One turn moves each row of this set onto another row. After a few examples, where does it send each row asked below?
q_397: [ 0.07  1.61 -1.95 -0.90  0.73  0.82  0.58 -0.86  2.45 -2.07 -1.11  2.08
  1.97]
q_429: [ 0.09  0.85 -2.68 -1.13 -0.50  2.69  2.49  0.76 -0.31 -2.51  1.72  1.96
  0.89]
q_163: [ 0.22  1.95 -2.01 -1.66 -0.54 -0.39  1.30 -2.82  1.49 -0.81  0.01  1.00
  1.97]
q_567: [ 0.65  1.48 -2.50 -0.63 -0.23  2.65  1.68  1.29 -0.40 -2.56  0.78  2.15
  1.34]
q_110: [-0.55  0.09 -0.32  0.74  0.38 -1.19  2.02  0.56  1.04  0.30 -2.22  0.14
  1.53]
q_803: [ 0.42  0.32 -3.45 -1.14 -0.67  1.62  1.57  1.15 -0.35 -1.75  1.78  2.61
  1.04]
q_550: [-0.24  1.11 -1.84 -1.83 -1.85  0.18  3.84 -1.44 -1.17 -0.54  1.79  0.35
  0.77]
q_59: [ 0.22  0.60 -2.32  0.52  1.09  0.84  0.03  0.72  1.43 -1.53 -1.29  1.43
  2.10]
q_401: [ 0.39  0.97 -2.02 -2.26  0.95 -0.18  0.00 -0.48  1.42 -1.18 -1.17  1.81
  2.00]
q_737: [ 0.58  1.99 -1.28 -0.27  0.53  0.37  0.49 -0.38  2.00 -1.61 -2.08  1.91
  2.09]
q_454: [ 0.74  1.34 -1.80 -0.41 -0.64  2.28  1.78  1.45  0.19 -2.61  1.76  2.14
  1.30]
q_498: [ 0.43  0.92 -2.41 -0.89  0.41 -0.37  0.06 -0.42  2.33 -1.05 -0.86  2.58
  1.97]
q_372: [-0.67 -0.60 -0.74  0.55 -0.78  0.17  3.74  2.07 -1.28 -0.02  0.01  0.01
  0.63]
q_15: [-0.60  0.17 -0.26 -0.58 -0.77 -2.42  2.67 -0.20  1.32  0.95 -1.51  1.10
  1.11]
q_783: [-0.50 -0.39 -0.91 -2.30 -0.98  0.00  3.95  1.18 -1.89 -0.02  0.86  0.36
  0.44]
q_631: [ 0.33  0.39 -2.98 -2.52  0.12  1.78  1.40  0.94 -0.88 -1.95  1.33  1.77
  1.22]
q_263: [-0.44  1.33 -0.78 -1.57 -1.37 -1.36  3.31 -2.49  0.31  0.29  0.10  0.15
  1.21]
q_536: [-0.46  0.22  0.03 -1.99 -0.07 -2.00  2.62 -0.30  0.47  0.66 -1.78  0.31
  1.25]
q_915: [ 0.13 -0.01 -2.82  0.27  0.10  2.14  1.82  2.22 -0.92 -1.81  0.93  1.18
  1.10]
q_948: [-0.50 -0.47 -1.23 -0.94 -1.83 -0.42  4.24  1.43 -1.29  0.18  1.22  1.19
  0.21]
q_291: [-0.09  0.60  0.19 -0.11 -1.80  0.43  4.42  1.83 -0.81 -0.73  1.38  0.72
  0.37]
q_162: [-0.39  1.09  0.71  0.02 -0.73 -1.32  3.29  0.16  0.60  0.29 -2.25  0.50
  1.25]
q_947: [-0.80  0.95  0.36 -0.54 -0.39 -1.42  3.20 -0.78  1.66  0.07 -2.01  0.52
  1.22]
q_601: [-0.90  0.18 -0.37 -0.83 -1.56  0.43  5.08  0.83 -1.05 -0.42  0.83  0.52
  0.14]
q_724: [-0.12  1.12  1.09  0.18 -0.88 -1.51  3.06  0.23  1.47  0.02 -1.15  0.70
  1.35]
q_749: [-0.19  0.68 -0.56 -0.38 -1.51  0.98  4.47  1.60 -1.79 -0.71  0.54  0.71
  0.32]
q_364: [ 0.32  1.59 -2.98 -1.92 -1.03  1.14  1.89 -1.87 -0.03 -1.69  1.80  1.33
  1.44]
q_432: [ 0.77  1.91 -0.88 -0.11  0.28  0.30  0.48 -0.04  2.62 -1.77 -0.81  2.16
  2.11]

q_432 turns into q_454
q_601 turns into q_947
q_110 turns into q_59
Now these:
q_550 turns into q_263
q_162 turns into q_737
q_948 turns into q_15
q_536 turns into q_401

